In the rows, zero is written as 128.
The rows of Y fall into several groups, which share some directions, and each row is roughly a mix of its group's hidden directions.
Y, 144 rows:
[[168 149 147 140 131 119 172 144 130 198 174 133  93 125]
 [ 92  82 149 184 161 115 116 113  82 116 110 167 138 140]
 [140 101  98 170 184 186 146 132 114 150  94 152 113 122]
 [166 103 108 159  95 118 159 132 138 156 121  69 158  82]
 [ 87 165 163 164  97  98 153  81 140 156 130 164 105 136]
 [144 114 136 171  78 141 117  98 137 182 165  84 112 110]
 [114 122 139 133  88  84 138  96 103 195 122 152 125  82]
 [172  89 130 112 120 137 109  73 185 164 128 156 149 131]
 [176 113 125  87 111 145  98 107 106  64  94 108 154 135]
 [134  97 100 139 169 169 142 130 181  73 109 111 154 148]
 [120 122 118 170 153 170 204  94 141 124 109 131  95 119]
 [124 135 127 172 143  93 174 173  92 185 130 133 127  99]
 [135 152 144 126 171 166 138 150  85 144 153 157  64 154]
 [142  97 125 133 145 145 142  79 169  74  82 148 162 148]
 [116 137  78 106 141 154 154 141 161  74  74 107 152 112]
 [136 123 104  87 153 178 117 163 120 163 172 114  77 115]
 [126 126 160 175  73  86 153  78 111 160 124 123 133 105]
 [151 165 131 141  60 134 147  95 121  99 105  70 127 114]
 [175 126 133 155 163 129 149 114 160 164  94 190 148 148]
 [163 116 157 158 132 115 112 151  79 193 173 131 109 130]
 [168 126 112 124 108 139 111 129 148  63  99  76 173 140]
 [132  77 104 118 200 166 155 128 145 103 108 160 134 133]
 [100 124 131 131 135  82 134 111 183 177 121 189 153 126]
 [148 137 148 108 137 151 144 140  83 156 185 118  61 127]
 [149  97  92 172 133 120 120 150 167 178 108 116 179 103]
 [141 105 139  47 141 148 116 113  91 121 161 144  84 124]
 [129  87 121 178 161 174  85 103 111 152 104 167 124 141]
 [143  90  88 170 141 166 156 107 169 162  95 122 143  98]
 [150 117 134 197 151 178 117 135  98 165 147 121  90 145]
 [ 72  95 111 124 160 137  60 153 127  91 128 135 150 145]
 [134  75 126  64 111 143  87  77 143 138 151 135 122 111]
 [117 107 137 146 177 159 172 124  69 128 126 156  79 124]
 [125  84 133 145 193 109 157 140 110 155 118 190 140 125]
 [134 112  90 150 193 150 129 177 129 160  96 164 144 121]
 [ 90 153 124  98 100 100 136 106 186  73 107 124 160 136]
 [ 74 114 112 111 142  97  59 165 143 122 131 143 169 135]
 [107 138 133 145 136  77  98 187 140 183 164 140 149 132]
 [121 138 126 188 108 172 108  90  89 100  78 118 117 134]
 [101 169 147 154  99 137  97  76 158 158 114 174 109 152]
 [ 99 172 119 182 162 115 176 176 132 148 107 149 126 134]
 [134 143 111 157 183 184 135 175 154 127 151 118 101 162]
 [133 195 146 114 133  91 132 150 148  95  98 165 154 169]
 [ 76  90 151 185 126  85 123 102 159 129 142 140 160 140]
 [113 138 109 196 121 146 112 111 126 106  55 131 159 133]
 [129  98  80 118 129 170  83 129 196 134 127 102 152 123]
 [145 131 134 120 116  86  82 194  99 148 165  96 154 125]
 [112 149 131  79  87  87  99 149 142  83 148  85 156 130]
 [ 91 146 128  94 129 114 204 114 139  69 117 121 116 116]
 [108 140 134 141 120 173 120 110  75  61 114  96  94 141]
 [141 129 132 142 157 163 109 128 152 199 161 169  90 148]
 [156 159  89 107 170 178 142 166 108 125  80 148 112 126]
 [189 141 167 157  83 119 111  85 114 173 133 136 121 140]
 [162 145 146 155 126  95  71 167 150 151 142 134 172 168]
 [ 59 107 148 110 160  80 144 127 146 118 151 177 133 135]
 [ 62 138 132  93 120  90 136 122 164  65 127 127 149 134]
 [155  90 113 158 168 189 156  95 132  97  90 135 126 138]
 [103 116 119  87 110 151  55 108 110  72 115 114 135 136]
 [109 113 111  72 113 182  96  91 110  90 129 111  91 118]
 [ 96 110 127  82 112  72 121 129 167  85 132 118 180 121]
 [ 89 127 105 162  82 101  98 132 172 157 124  95 167 101]
 [190 167 134 148 121 145 156 166 118 163 160  89 100 133]
 [105 114 118 138  83 113  59 136 147 172 163  96 144 111]
 [ 98 162 132 155  98  84 125 164 176 119 153  84 160 138]
 [147 136 108  29 124 138 107 133 127  88 114 129 132 120]
 [106 105 138 193 167 156  95 153  94 150 157 133 103 151]
 [108 144 125 121 116 137 136  75 156  65  68 147 146 142]
 [155 125 105 174 149 172 164  99 169 154  80 152 131 129]
 [127 163 110 124 114  90 144 151 181  94  90 113 186 131]
 [104 183 157  80 112  92 108 127 159  96 138 155 132 167]
 [147  89 162 180 160 150  90 120 111 140 165 143 115 174]
 [164 113 123  93 183 168 155 164 118 141 169 128  87 135]
 [120 139 157 135  85  76  87 111 178 154 160 132 158 148]
 [ 92 134  82 130 142 120 118 147 170 111  67 146 179 118]
 [151  93 124 106 109  77  86 132 123 121 100 129 198 112]
 [127  97 124 134 187 175 178 102 123 107 109 164  98 135]
 [145  75 112 141 145 145 168  78 120 143  79 159 134  94]
 [147  90 117 115 125 178  82 119  66 142 142 105  93 111]
 [145 128 104 161 154 206 118 145  89 136 123 109  84 128]
 [184 122 108  96 118 156  50 151 114 133 124 109 146 133]
 [142 167 147  79  92 117  67 146  94 106 152 108 120 147]
 [ 95 163 140  64 123  92 154 160 121  82 159 113 114 128]
 [ 99 142 157 115  69  52 129 105 114 126 128 128 151 107]
 [123 174 135 169  79 128 117 140  81  97 113  73 123 128]
 [ 98 178 148 132 140 139 147 156 144  79 166 103  96 172]
 [150 156 126 125 148  98 138 147 164  94  78 160 184 157]
 [129 150 110 133 141 172  92 179  62 117 126 102  96 130]
 [144 134 156 106 117 120 139  99  50 151 119 167  86 113]
 [148 160  80  76 133 170 152 141 122 110  76 122 115  99]
 [ 66 124 114  98 124 163 116  95 181 134 161 134  88 126]
 [ 85 110 138 126 104  54 134 105 152 144 119 156 172 104]
 [ 98  96 103 167 123 107 119 125 195 134 113 117 187 116]
 [122 123 106 101 103 115  51 153 170 141 148 103 166 128]
 [148 103  93 142 177 166 133 186  79 144 124 114 117 107]
 [144  83  97 143 201 169 123 157 155 141 122 152 140 139]
 [111 185 163 159 101 123 174  94 159 107 138 124 102 160]
 [109  83 140 139 140 132  52 135 118 165 178 139 122 142]
 [136 182 154  77  84 108 152  96 171 116 147 129 110 141]
 [180 116 123 159 131 188 122  89 114 175 111 144  96 125]
 [155 138 125 130 132 115 101 173 147  69 123  87 180 160]
 [157  99 132  46 139 152  80 115 114 111 151 140 114 139]
 [ 97 104 118 158 133  71 140 135 133 167  96 163 175  96]
 [137 111 142 102 125 171 143 103  77 120 166 104  62 117]
 [148 127 145 107  94 104 179 127  80 123 159  78 106  93]
 [ 77 115 114 151  92 102  70 142 157 133 142  90 166 117]
 [ 62  81 114 148 130 104 144 113 185 127 147 117 152 107]
 [130 172 142 189 141 120 176 169  92 156 134 122 100 133]
 [138 130 118 163  82 122 172  82 171 168 109 110 137  93]
 [107 154 150 171 118  63 129 157 151 105 124 121 178 156]
 [165 147 116 144 157 184 111 151 111 185 136 150  84 140]
 [140 150 144 147  76  76 119 137 149 191 161 111 144 114]
 [126 109 135  54 117 123 100 145  93 105 179  96 108 118]
 [126 160 148 140 147 105 189 160 123 176 169 141  88 127]
 [ 71 102 146 120 133  79  85 159 127 136 185 127 139 135]
 [104 108 106 111 205 172 134 149 123 113 119 170 105 142]
 [ 86  97 110 198 173 151 107 139 135 156 112 158 134 134]
 [170 103 136 124  76 135 103 103  82 112 134  68 133 107]
 [158  88  86 151 151 190 141 133 105 157 114 104 107  93]
 [155 128 162  72  87  94 123 109 118 156 185 119 109 119]
 [111  80 122 110 155  85  92 144 133 172 133 178 165 115]
 [139  90 159 164 136 129 117 102 121 196 174 155 102 134]
 [170 168 138 154  98 153 135 147  96 104 142  61 107 141]
 [125 164 150 145  62 138 102  77 130  88 118  95 124 147]
 [121 141 146  99 179 151 114 154  93 124 161 168  79 163]
 [135 149 156 165 109  56 120 146 137 125 114 137 187 150]
 [151 176 135 175  94 115 198 124 134 145 114  97 121 113]
 [162 102 132  79 122 132 102 148  80 161 179 107 101 106]
 [135 111 125 163 164 165  97 124 151 193 143 172 108 148]
 [163 147 100 112 128 149 210 141 129 121 109  92 112  94]
 [113 101  92 168 124 141 141 115 179 196 121 128 134  91]
 [ 89 146 105 129 168 143 140 178 114  57 104 113 134 140]
 [165 168 152 168  80  85 157 128 150 167 139 104 144 126]
 [102 109 127  52 150 120 132 139 151  66 157 119 132 139]
 [160 100 119 145 175 163 167  99 182 139 108 166 131 143]
 [173 121 136  86  90  91 115 153 126 153 174  82 144 106]
 [173 154 131 195  93 125 153 113 162 166 114 104 146 127]
 [158 127 116 102 145 150  78 163 144  69 129  98 157 166]
 [130  62 136 179 125 126  98 121  74 160 145 111 133 105]
 [ 88  97 112 106 120 102 102 115 146  69  93 124 183 121]
 [109  89 135 140 130  91 185  81 130 109  89 152 158 102]
 [145 157 100 104 126 152 110 134 118  63  61 121 153 135]
 [ 51 100 146 137 127  77  95 141 126 129 169 134 144 132]
 [ 95 159 115 111  95 144  76 143 171 159 175  99 107 131]
 [ 92 118 119 214 128 117 106 138 162 139 113 118 168 139]
 [112 124 101  93 161 178  67 149 102  93 108 142 117 144]]

In each list below, one row fits none of the groups, and each other row fits one group, some only roughly. Which row is it?
- q_128: [158 108 117 184 110  95 155 126 138 152  90 110 183  99]
- q_857: [103 112 109 181 141 139 184 110 161 182 123 141 113 100]
- q_589: [ 81 116 133  92 152  99  77 157 147 156 172 165 129 141]
- q_868: [137  92 145  76 150 131 130  87  82  87 104 173 121 129]
- q_5: [127 157 158 144 133  85  83 152 150 169 150 171 147 169]
- q_52: [143 128 139 160 148 170 169 114 104  58 113  99 108 152]
- q_229: [115 163 119  81 151  97 126 194 142 167 162 149 120 127]
- q_426: [ 99 212 141 132  90  91 131 126 151 114  99 142 138 147]
- q_352: [145 137 148  98 152 136 168 113 181 159 174 163  93 150]
- q_592: [161 166 129 162 142 115 110 205 136 136 146 100 151 160]
- q_360: [129 128  82 122  93 136 123 105 187 140  79 114 167  93]

q_426
- q_353: [121 157 127  73 123 165 177 106 135 114 149 120  65 121]
- q_340: [ 81 102 116 163 181 126 168 139 177 154 141 159 126 129]
- q_983: [ 99 144 136  87 115  75 115 174 116 169 179 128 119 109]
- q_430: [154 149  91 149 134 127 147 135 175 138  60 146 177 120]
- q_22: [124 107 132 134 118 124  94 137  48 182 143 132 103  96]
- q_427: [153  97 146 157 103 132 118  80  91 195 133 147 107 105]
- q_997: [158 114 163 172  81  75 137  91 137 158 130 121 163 121]
- q_582: [ 49 144 146 132 136 114 108 149 136  86 172 116 111 158]
- q_639: [151 155 125 194 140 163  99 177 101 149 138 101 112 153]
- q_681: [ 83 120 121  90 108 104  65 136 158 170 168 138 132 118]

q_582
- q_715: [150  98 102 161 138 179 176  84 128 142  86 128 115  98]
- q_291: [ 79  64 134 156 108 119  92  79 154 134 147 124 146 119]
- q_3: [107  89 132 210 153 115 104 127 119 146 106 155 163 138]
- q_570: [149 127 135 166 101  90 199 113 131 115 103  93 158 101]
- q_666: [111 108 114 149 156 121 225 131 142 111 117 117 129 101]
- q_235: [123 145 106 113 157 135  93 205  84 165 143 133 110 119]
- q_473: [169 109 106 104 142 179 148 133  89  77 111  85 113 115]
- q_919: [182 158 112 173  99 130 130 164 131 140 114  68 154 122]
- q_395: [128 194 140 186  96 139 146 102 170 132 109 123 120 155]
- q_737: [ 84  69 106 162 128 106 118 123 152 109 112 103 183 104]
- q_713: [ 88 129 159 124  64  82  96  82 109 142 145 126 126 113]
- q_210: [ 79 131 118 110 153 140  75 161 160 163 175 149 107 145]

q_473
- q_729: [154 181 133 144 111 152 117 161  93 175 157 106  79 133]
- q_527: [124 143 102 150 170 130 114 173 194 161 122 158 156 151]
- q_912: [173 161 114 129 163 182 136 133 160 165 114 166 100 154]
- q_517: [ 87 117 105 111 148 158 102 132 203  89 147 113 136 154]
- q_742: [104 137 111 169 116 144 143 123 160 209 150 125  96 102]
- q_567: [104 128 172  94 103  62  86 115 120 114 153 154 150 148]
- q_89: [ 89 103 121 137 116 119 174  80 181  83 107 116 151 115]
- q_806: [106  80 113 157 173 165 138 104  88 111  84 161 119 118]
- q_916: [128 158 128 105 135 122 153 120 221 103 132 138 146 161]
- q_875: [179 137  90 139 146 188 139 136 161 182 114 128 111 118]

q_567
- q_758: [135 144  94 113 147 190 163  98 166 103  79 143 110 128]
- q_250: [151 159 115 185 147 137 169 141 188 128  96 129 155 150]
- q_481: [143 140 131 172  91 126 191  85 107 148  96 112 115  93]
- q_270: [145 129 153  84 148 156 143 116 121 150 186 147  65 145]
- q_130: [113  74 112 117 192 154 156 151  81 103 128 134 110 112]
- q_865: [173 109 165  98 157 150 110 110 101 142 168 165  91 162]
- q_686: [ 88 172 124 108  99  93 177 107 160  88  92 132 140 116]
- q_786: [156 163 100 188 115 160 140 162 149 166 122  82 125 121]
- q_931: [146 135  98 165 160 160 142 145 128 201 102 163 112 112]
- q_655: [139  48 122  67 158 121 136 112 132 108 146 137 145 107]

q_686
- q_773: [149 106 160 149 126 124 119 128  37 152 152 126  96 123]
- q_658: [122  96  94 138 162  92 140 177 155 140 103 135 189 105]
- q_636: [101  88 129 169 172 147 103 126 143  70 116 134 156 168]
- q_774: [121 121 118 147 125 160  92  70 152 108  67 167 147 145]
- q_14: [ 93 112 130 162 166 119 110 189 139 157 187 118 122 144]
- q_232: [139 187 153 146 145 110 145 190 110  99 151 111 119 170]
- q_142: [150 144 127 103  81 148  51  89 155 123 115 126 142 147]
- q_134: [182 184 114 138 122 124 171 159 175 161 115 116 140 128]
- q_897: [123 144 129 174  85 122 196  94 138 140 116  92 117  95]
- q_152: [158 145 101 170 171 132 168 183 154 163 107 138 149 128]
- q_446: [185  82 117 133 160 144 129 120  83 158  89 164 142 111]
- q_202: [ 66 157 166  97 100  90 131  96 143 106 157 147 106 143]
- q_755: [ 83 112 103  76 108  95  98 111 173 123 108 147 166 103]
- q_46: [148  79 133 160 121 134  72 130  59 155 131 117 135 114]

q_14
- q_644: [ 62 145 143  94 104 102  84 131 141 149 180 140 106 133]
- q_463: [155 122 152 171 142 107 127 165  45 155 136 128 122 126]
- q_623: [157 109 103  58 153 136  99 169 165 143 164 124 138 128]
- q_239: [157 121 118  57 124 136 108 152 154  80 155  85 144 137]
- q_772: [126 129 112 161 117 202 121  89 135  84 105  90 106 140]
- q_853: [ 96 170 116  91 168 158 110 167 154 122 147 157  93 162]
- q_608: [ 99 163 171 119 107  91 166 116 103  64 139 117 113 149]
- q_586: [108 163  97  69 146 160 158 142 177  88 120 124 110 132]
- q_989: [ 98 105 100 163 175 139 135 163 192 164 144 138 142 131]
- q_220: [170 107 123 147 143 111 144 139 141  75  86 110 193 140]
- q_469: [113 166 125 169 100 165 184  99 149 125 128  92  85 120]

q_772
- q_883: [165 145 144 119  96 126 147 102 106  53  94  93 145 137]
- q_728: [117  87 137 139 148  89 193 102 158 165 135 163 139 104]
- q_492: [163 124 155 145 128 154  92 108  45 126 117 145 101 145]
- q_408: [101 124 149 137 183 103 132 169 112 165 166 180 111 149]
- q_638: [180  98 138 148 121 133 156 128  67 171 148 102 105  98]
- q_11: [114  80 122 151 137 161 129  83  84  74  84 124 131 119]
- q_457: [ 64  89 139 147 145 123 111  96 172 153 163 164 118 139]
- q_950: [ 99 111 164 106 109 110 108 127  89 114 200  98  93 134]
- q_502: [ 64  98 104 202 143 151 101 134 127 122 118 111 136 125]
- q_394: [127  71 116 116 142 137  39 128 120 143 132 145 155 131]
- q_526: [ 52 137 139 145 115 106 167 100 158 155 156 143  97 113]
- q_399: [160 188 157 111  91  83 168 117 128  98 102 130 147 140]
- q_209: [ 63 143 139  78 111  91  90 130 150 138 169 149 117 131]

q_394
- q_881: [140  86  92 142 135 134 106 142 107  90  75 101 182 106]
- q_601: [118 144 127  53 133 112 195 115 148  96 128 141 111 111]
- q_487: [128 104 136 126 129  92  75 123 184 121 128 148 190 157]
- q_776: [167 140 146 152  88  95 157 109  68 157  96 128 134  96]
- q_675: [201 121 141 161 106 120  99 133  73 141 102 111 157 127]
- q_830: [ 49 108 134 119 108  95 132  98 147  72 129 118 145 121]
- q_164: [ 99  82 149  66 138 105 132 106 124 139 184 151 103 115]
- q_82: [119 124 100 143 171 140 217 153 146 133 116 124 116 102]
- q_657: [ 94 100 105 121 103 118 169 107 143  76 107  81 152  88]
- q_834: [153 141 116 113 154 115 156 211 105 148 163  97 120 114]

q_601
- q_187: [175 102 120  77 168 158 128 102 149 135 106 185 127 138]
- q_182: [179 125 130 166 126 155  87 121 145 203 137 145 125 142]
- q_958: [132  71 112 139 139 104 141 109 144  94  82 130 193 110]
- q_289: [105 117 168  99  99 112  68 103  79 112 165 130 109 141]
- q_461: [189  83 108 143 174 157 138 136 108 116  83 140 156 128]
- q_810: [135 149 130  73  89  74 168 111 166 148 128 135 144  97]
- q_178: [116 107 131  83 142 142  99 109 104 183 152 181  86 115]
- q_529: [139 146 110 128  93 147  81 138 126 209 150 116 104 105]
- q_979: [199 147 122 111  78 133 121 105 162 178 125 111 138 113]
- q_9: [167 124 127 111 112 192  93  91  86 142 127 126  80 126]
- q_848: [125 113 135 187 145 139 162 132  52 148 119 127  99 107]
- q_314: [105  98  94 111 122 109 157 106 200 152 113 135 161  91]
- q_514: [119 112 139 114 103 158  47  71 123 115 123 147 121 150]
- q_409: [107 146 117 208 142 153 128 174  91 140 129  97 108 130]
- q_392: [106 113  89 148 191 144 172 183 154 145 124 134 131 114]

q_314
- q_444: [127  72 132 134 144 186 110  82 120  75 132 112 112 146]
- q_574: [152 157 158  99  90  96  85 140  69  93 129 108 140 141]
- q_854: [191 115 110 181 125 134 134 157 103 142  97  90 164 110]
- q_305: [110  74 142  84 135 157 115  75  97  97 149 136  92 124]
- q_651: [127 130 120 191 143 150 160 144  60 150 102 123 102 106]
- q_215: [116 153 136 123 126 189 154  90 124  84 135 113  67 148]
- q_406: [116 203 152 138  71 115 127 105 159 106 130 110 119 155]
- q_337: [132  79 143 104 114 123  52 102 148 107 158 119 156 149]
- q_569: [114 100  98 128 109 139 188  93 152 104 101  89 137  80]
- q_541: [ 58 135 141  86 125 114 111 113 170  87 165 134 116 150]
- q_927: [143 163 123 109  90 129 172  71 142 115  68 145 129 111]
- q_920: [ 89 137 161 127 102  73 178 120 126  80 154  97 133 126]

q_927
